Where one turn sends some rows of the set: a few examples, then the rows asked
K_588: [ 18 -18 -21  35  -7  -2   7  46 -21 -12 -37   8  13 -19 -11  26]
K_868: [-12 -16 -33  43 -34   8 -18  57 -46 -19 -26  -4   3 -18  16 -51]
K_424: [ 14 -24 -20  62 -20   6  12  21 -18   9  54  14 -24 -21   6  -7]
K_969: [-35 -26 -30  67 -45   4  22   7 -25   2 -29  -1   1 -37 -16  26]
K_845: [-12 -15 -53  28  27   2  11   2 -55 -21  25 -11 -12 -17  22 -15]
K_727: [-18   5 -42  85 -29   8   4  30 -35 -44  -8  18 -13 -45  -6   8]
K_569: [ 34 -38 -39  56   4  16  13  43 -33   7  25  -5   9 -29 -17 -26]
K_170: [-36  11 -26  33 -25  28  -8  -7 -23 -47  -7  -3 -21 -26  18  -9]
K_164: [ 18 -30 -27  59 -14  14 -10  -7  -6 -15 -20   4  13 -23 -17 -49]
K_162: [-27 -41 -32  29 -19   3 -49   8 -23 -16  18   6  -3 -12  17   7]
K_717: [ -6 -34  22  29 -19   8   8  -2 -50 -11 -28   2  -7 -15  21  -7]
K_638: [-31 -15  19  34 -23  18  15   1 -35  -5 -10  -4  -1 -19 -20  25]
K_819: [-36  -2 -64  49 -41  19  -1  39 -21 -41  -9   3 -19 -20  23 -20]
K_32: [-15 -13  -2   1 -16   9   2  21 -42  -4  -6  -5   2 -29  -9 -54]
K_301: [ -2 -38  -3  34  -4  -1   2   0 -60   3  20 -12  -6 -14 -27  16]
K_671: [  6 -20 -27  57 -29  20   7 -40 -27 -14  33   5   4 -30   1  -8]
K_806: [-20  -8 -11  -7 -23  10  35  27 -29  13  11   5 -11 -27 -14   2]
K_433: [ -5 -58 -59  73 -30   7   0  20 -46  -3 -25 -20   9  -6  -3   5]
K_591: [-43   1 -52  35 -11  24   1  16 -29 -35  19 -23  10 -19  -1 -41]
K_620: [  0 -38 -11  55 -51   7  26  49 -17  -2   7   5 -16 -49  15 -35]
K_451: [ 12 -29 -15  32  14  19  52  37 -13  -7   6  24   8 -26  -6 -17]
K_741: [-53 -14 -40  56 -14  30  31  25 -44  -7 -29   5  10 -16 -20 -31]
K_275: [  6 -30 -71  57 -11  21  -3  35 -15  -9  45   4   8 -19  17 -16]
K_981: [-25 -13 -70  22 -22  14  17  13  -3 -37 -18  26  11 -34  20 -16]
K_229: [-17  -6 -25  62  -6   9  32  25  -2 -24   8  43  -6 -42  22  12]
K_325: [ -6 -47 -44  79  -2 -17   5  24 -41  21  14   8  16 -37  -8 -24]
K_714: [  5 -49 -29  60 -13  38  -4  41 -21  -5  -4 -28  12   5  -1 -31]
K_927: [-42 -35 -13  22  -4  18   2  28 -20  28   4  23  12 -28  28   5]
K_152: [ -3 -29 -24  31 -17  26 -20   4 -48 -25 -14 -11 -10 -16  -8  42]
K_567: [-11 -25 -50  49 -28 -22  36  16 -68 -40  -7   5  -8 -31  18  -1]

K_451 goes to K_868
K_275 goes to K_170
Now these:
K_164 goes to K_567
K_591 goes to K_152
K_32 goes to K_433
K_717 goes to K_325
K_845 goes to K_162
K_714 goes to K_727
K_638 goes to K_569
K_741 goes to K_588

Where one turn sends some rows of the set: a few examples, then the rows asked
K_582: [ -2 -14 -31  26  16  26  25 -34 -16   7   8  20  -7  24  18   3]
K_763: [ 21 -31 -32   7  -2  -5  21 -40  56  19 -31  28 -29  46  25  13]
K_473: [ 24 -78  10  17  -1 -23 -17 -27   0  20 -10  16 -32  28  41   9]
K_823: [-16   3 -26  12 -18 -29  10 -54  36 -11  21  13 -35  40  -2   0]
K_549: [ 17 -37 -16   5  14  20  53 -18  29  10  -7  29 -30  48  15   3]
K_832: [-10 -19 -43  40  -6  -3   1 -49 -23  11   2   6  -4  33  44  10]
K_794: [ -9 -29  -5  26 -30 -40   2 -42  -7  12  49  -5 -41  21  14  20]
K_949: [  2 -38 -25  -8 -28 -31  10   6   9  38   2  22 -44  20  10  27]
K_401: [-28 -13 -41  -3 -18 -15  26 -14  13  12  32  10 -38  60  17 -18]
K_172: [-20 -21 -11 -15 -11  -9  48 -25 -19   0  12  19 -42  70  47  -5]
K_940: [  7 -62 -39 -15 -10  12  30 -42  -7 -20  -1   3 -54  61  43  -1]
K_220: [ 13 -38 -28  16   6   1 -13 -29 -34  17  -1  20 -10  17  23  -2]
K_654: [-21 -15 -12  10  -6  43  32 -30  16  15  -7  14 -38  69   9  42]
K_709: [  3 -22   3 -20  -7   5  48 -23  25  39  15  23 -51  40  25  39]
K_307: [ -5 -40 -27  42 -21 -27  35 -64   5  -9   4  -2 -25  64  50  22]
K_736: [ 22 -36   8  -6   6  35  25 -33   2  17  -3  44 -18  58  12  25]
K_7: [ -8 -39  -3  31 -21  19  -6 -29   2  39 -11  -7 -45  29  34  59]
K_368: [  4 -68   7  23  -8  20  22 -46  -4   6  20  -9 -45  27  51  46]
K_872: [-11 -32 -29  18 -39 -15 -15 -64 -10   3 -20  -2 -41  68  28  43]
K_499: [ 16 -46 -30   4  -7  21   1 -41  40  18 -30   4 -48  21  52  22]
K_774: [-10 -12 -13  -1 -22 -34  18 -77  29 -16  -6   6 -51  45  41  26]
K_619: [  0 -20  -6  -1 -14 -12   9  -8  24  49  36  23 -35  28  -4  17]
K_437: [-19 -60  25 -21  -1 -22 -14 -25  -1   8   7  14 -52  50  53   1]
K_652: [ 10 -28 -42 -11 -15  12  -6 -36  10  -3 -41   9 -58  42   8  12]
K_785: [-18 -64 -10   3   7   9  -9 -53  38  24  33   4 -28  45  21  51]
K_642: [-26 -50  -5  11  -7  22  19 -34 -30 -24  10  -6 -52  65  22  18]
K_120: [ -1 -18 -14  25 -21   7  20 -76  10  -2 -10  21 -14  75  42  36]
K_34: [-16 -17 -14   8  -9 -23  31 -33  21 -38   7  16 -46  22  -7  13]
K_175: [ 10 -70  28  32   1  -5  12 -31  11  30  19  12 -26  36  35  41]
K_632: [ 14 -60   7   3 -14  -8 -29 -49 -16  12 -15  27 -19  63  46  17]
K_403: [-12 -18  -1  11   2 -11 -21 -17  41  18  10  14 -37   9  12 -11]
K_618: [ -7 -54 -47 -21   1  -2 -13 -55  46  18   8  13 -34  56  15  30]
K_76: [  3 -59  16  -8   1  15 -27 -23 -15   3 -14  19 -48  47   2  22]
K_392: [-37 -17 -39   0 -28 -28  20  -6  22  22  -1  23 -29  68  28  14]
K_198: [ -3 -41  -4   4 -32 -51   8 -32 -17  -7  22  20 -40  31  -4  33]
K_929: [-35 -41   5  12 -15 -35 -24 -24   3  11  37   6 -31  53  30 -10]
K_41: [-32 -25  24  18   7  -8  -2 -12  38  -3   0  27 -29  20   9  16]
K_97: [  3 -11   2 -10   3  -9  -5 -32  27   6 -35  29 -43  21  39  -8]
K_537: [  1 -65 -19   6  -9 -26  28 -51  -6 -25  10  11 -33  83  35  -3]
K_136: [  4 -22  21  22 -25 -26  19 -51 -14  24  13   9 -40  18  45  46]
K_431: [-57 -41   0  28 -16 -27  -2 -11  12   2  13   1 -32  44  49  13]
K_962: [-15 -70 -26 -18   6  -2   0 -59  15  -8  39   8 -37  63  10  28]

K_709 goes to K_172
K_537 goes to K_473
K_785 goes to K_582
Now these:
K_652 goes to K_872
K_401 goes to K_929
K_736 goes to K_940
K_431 goes to K_41

Where one turn sends some rows of the set: a few examples, then the rows asked
K_393: [  3  37  26  14 -27   8  -5  11  15  -7  -8  14 -37]
K_269: [ 21 -47  22  14  23  16   4 -11 -13  -8 -10  22 -29]
K_279: [-25 -11   2 -19 -20   3 -14  -2  35  29  -9  -1  -2]
K_390: [-31  -3 -13  28  40 -11  14  18  22   8   4  14 -12]
K_216: [ -8  31  35  -4 -32  10  -7   4  15   4  -8  19 -41]
K_788: [ -1 -21 -46   6 -22  -5  34 -22   3   0   2  31 -44]
K_705: [ 22 -43  10   6  30  15  -3  -6  -5  -5 -13  18 -10]
K_920: [ -8 -24 -44  -9 -22  -4  29 -24   6   8   1  33 -39]
K_740: [-34 -15  14  43  23 -10  30   6   5   1  12  24 -54]
K_797: [ 12 -51  22  -7  24  17  -2 -14  -7   2 -11  24 -21]
K_715: [ 10   4  -7  51 -18  -2   5  12  20 -11  -5 -11 -16]
K_899: [ -3  37  22  -4 -24   9 -13  10  22   2 -10  13 -23]
K_344: [-21 -23  36  20 -42   3  13 -13   7  10   2  11 -63]
K_674: [ -1 -19 -53  -1 -17  -5  28 -19   8   3   0  28 -31]
K_878: [-54 -21  12  -2  26  -7  15   1  17  27   7  28 -35]

K_740 goes to K_878
K_269 goes to K_797
K_920 goes to K_674
Now these:
K_899 goes to K_393
K_279 goes to K_715

Where one turn sends some rows of the set: a few examples, then the rows asked
K_350: [ 25   2   7  20 -19  10  29 -19   4  -3  -5 -18  13 -34  17 -16 -16  -8
  15  -8  45]
K_876: [-11   3   7   8  -3   4   6  37  10   9  13   3 -17  23 -11  -4  -9  -3
 -26  -8 -48]
K_599: [ -6 -22 -34  35   9 -25   2 -23   5   5 -19   8  18 -30  -3 -23  13  -5
   0 -12 -44]
K_988: [ -3 -18 -36  29   8 -20  -6 -21  11   2 -21   3  17 -33   5 -15  12   3
   5 -12 -50]
K_115: [ -3 -16  36 -12   9  11  -4 -28 -30   8 -45  -9  -9  -4   2 -12 -11   3
  32   7  11]
K_129: [-12  16  12   6  -3  16 -13  -2  -1   6  12  -9  29  -6  17  -8  31 -11
  46   0 -43]
K_96: [  4 -28 -44 -18  13   5 -18  -1   3   0  -3  28 -24 -25  18   2   0   2
 -28 -11  10]
K_971: [-18   2  13  34 -14   2  -7  18 -12  17  -7  17  31  -8 -18  -1  32 -16
  28 -15 -30]
K_747: [ -6  -3  28  26   3 -10   4 -26  -2  17  -6  -5  -8  39 -14 -28   2 -19
   2  -5 -45]
K_552: [ -9   5   9  -1   5   5  15  23   7   6  30  -5 -17  28   0 -20  -6 -13
 -23   2 -47]
K_458: [ 14   1 -37   3   9  19 -19  -5  17  -2  20  10  15  -7  23   7 -30   0
   1   0  46]
K_749: [ -7  21  -9 -32 -14   1 -18  31   3 -10  16  -2   1   3   7   2 -29  19
  30   1  25]
K_863: [ -7   9   6  -6   5  10   5  24  13   3  27 -10 -19  25   8 -12  -8  -4
 -17   1 -54]
K_338: [ -3   3  26  14   5  -2  -4 -32   6  13  -2 -16 -10  37   2 -26   0 -12
  11   0 -52]
K_396: [  6 -25 -44 -25  17   8 -17  -7   3  -3   4  21 -24 -24  28  -3   1   1
 -23  -6   7]
K_830: [ -8   7   5   0  -1   9   0  33  16   5  16  -6 -19  21   1  -1 -10   3
 -19  -5 -55]
K_243: [ 13  -1 -35   3  12  16 -11 -10  12  -1  29  11  14  -3  22  -4 -28 -10
  -1   4  51]
K_312: [ 27   5   6  20 -23  13  21 -14  10  -5 -13 -19  12 -37  19  -4 -19   1
  17 -12  40]
K_505: [-11   1   8   8   1   1  15  31   4   9  22   3 -17  27 -12 -15  -6 -13
 -28  -3 -44]
K_858: [ -4 -21 -33  30  15 -25   8 -31   2   4  -9   5  18 -27   1 -33  15 -12
   1  -5 -42]
K_188: [ 24   1   6  26 -22   7  28 -14   3  -2 -10 -13  12 -35  10 -12 -16  -7
  11 -12  47]
K_139: [ -5  -1  24  27  -7  -3 -16 -13  10  17 -25  -5  -9  29 -11  -1  -5   3
   7 -14 -56]
K_718: [ -3 -17 -34  21  17 -20   3 -36   6   0  -5  -3  17 -27  13 -33  14  -7
   7  -2 -48]
K_250: [ -7  -6  26  34  -5 -10  -4 -14   1  20 -19   2  -8  34 -22 -14  -2 -10
  -1 -14 -46]
K_388: [  2 -30 -42 -18  19   1  -4  -8  -5   0   9  28 -24 -19  16 -15   3 -12
 -32  -4  16]
K_20: [ 11  -7 -36  17   5  12 -11   2   9   3  16  21  15  -5   6   4 -29  -8
  -8  -4  55]
K_169: [ -3   5  24  15   0   3 -16 -23  13  13 -14 -16 -10  31   4  -9  -3   2
  14  -7 -59]
K_259: [ -2 -15 -35  21  13 -18  -4 -30  13  -1 -12  -4  17 -30  15 -21  13   2
  10  -6 -53]
K_913: [ 26   1   6  25 -25   9  23 -11   6  -3 -15 -14  13 -37  11  -4 -18  -1
  13 -14  43]
K_203: [-15  10  15  11   2   8   4  -8 -13   9  22  -2  30   1   7 -28  36 -28
  39   5 -31]
K_426: [  5 -27 -43 -26  20   5 -10 -12  -1  -2  12  22 -24 -20  27 -13   2  -8
 -25  -2  11]
K_278: [-19   1  16  29  -6  -2   8   5 -19  16  10  13  32   0 -15 -23  37 -32
  28  -4 -24]
K_256: [ 27   6   6  16 -20  13  24 -19   7  -6  -7 -22  12 -35  22 -10 -17  -3
  17  -8  41]
K_636: [-12   8  -4  -9 -15 -16   3  37 -15  -1  14  19   4   9 -22 -12 -25  -1
  12  -3  43]
K_123: [ 12  -3 -37  12   4  15 -19   3  15   0  13  17  15  -8  14  12 -31   1
  -3  -5  49]
K_976: [ -3 -17  35  -9   6  10  -6 -26 -29   8 -49  -8  -9  -6   0  -8 -11   5
  33   4  11]
K_968: [ -5 -19  36  -7   9   8  -1 -26 -33  10 -47  -4  -9  -4  -5 -13 -10   0
  29   5  15]
K_966: [-13  11  11  19 -13  13 -20  15   0  11  -7   2  29 -11   1   9  29  -2
  40 -12 -42]
K_679: [-11  12  -3 -21  -6 -13   8  21 -16  -5  32   8   2  14  -8 -28 -22  -9
  18   8  42]
K_463: [ 10  -5 -34  12  10  12  -6  -6   8   1  25  18  15  -2  12  -5 -27 -13
  -7   2  56]
K_996: [-10  14  -8 -15 -21  -7 -15  42  -4  -4   5  12   2   3 -13   5 -30  16
  19  -8  32]
K_571: [ -7  21  -5 -36  -5  -2  -4  16  -5 -11  32  -6   2  10  11 -20 -25   3
  29  11  31]
K_577: [ -4 -17  37 -10   9   9   0 -28 -33   9 -45  -7  -8  -3  -1 -15 -10   0
  31   7  14]
K_939: [ -5 -19  36  -7   6   9  -3 -24 -31  10 -50  -4  -8  -5  -4  -8 -10   3
  29   3  13]
K_912: [  2 -32 -43 -13  14   0 -10  -1  -4   2   0  33 -23 -23  11  -6   1  -6
 -33 -11  15]

K_256 goes to K_312
K_123 goes to K_20
K_863 goes to K_830
Now these:
K_203 goes to K_129
K_599 goes to K_858
K_139 goes to K_250
K_571 goes to K_749
K_912 goes to K_388
K_115 goes to K_976

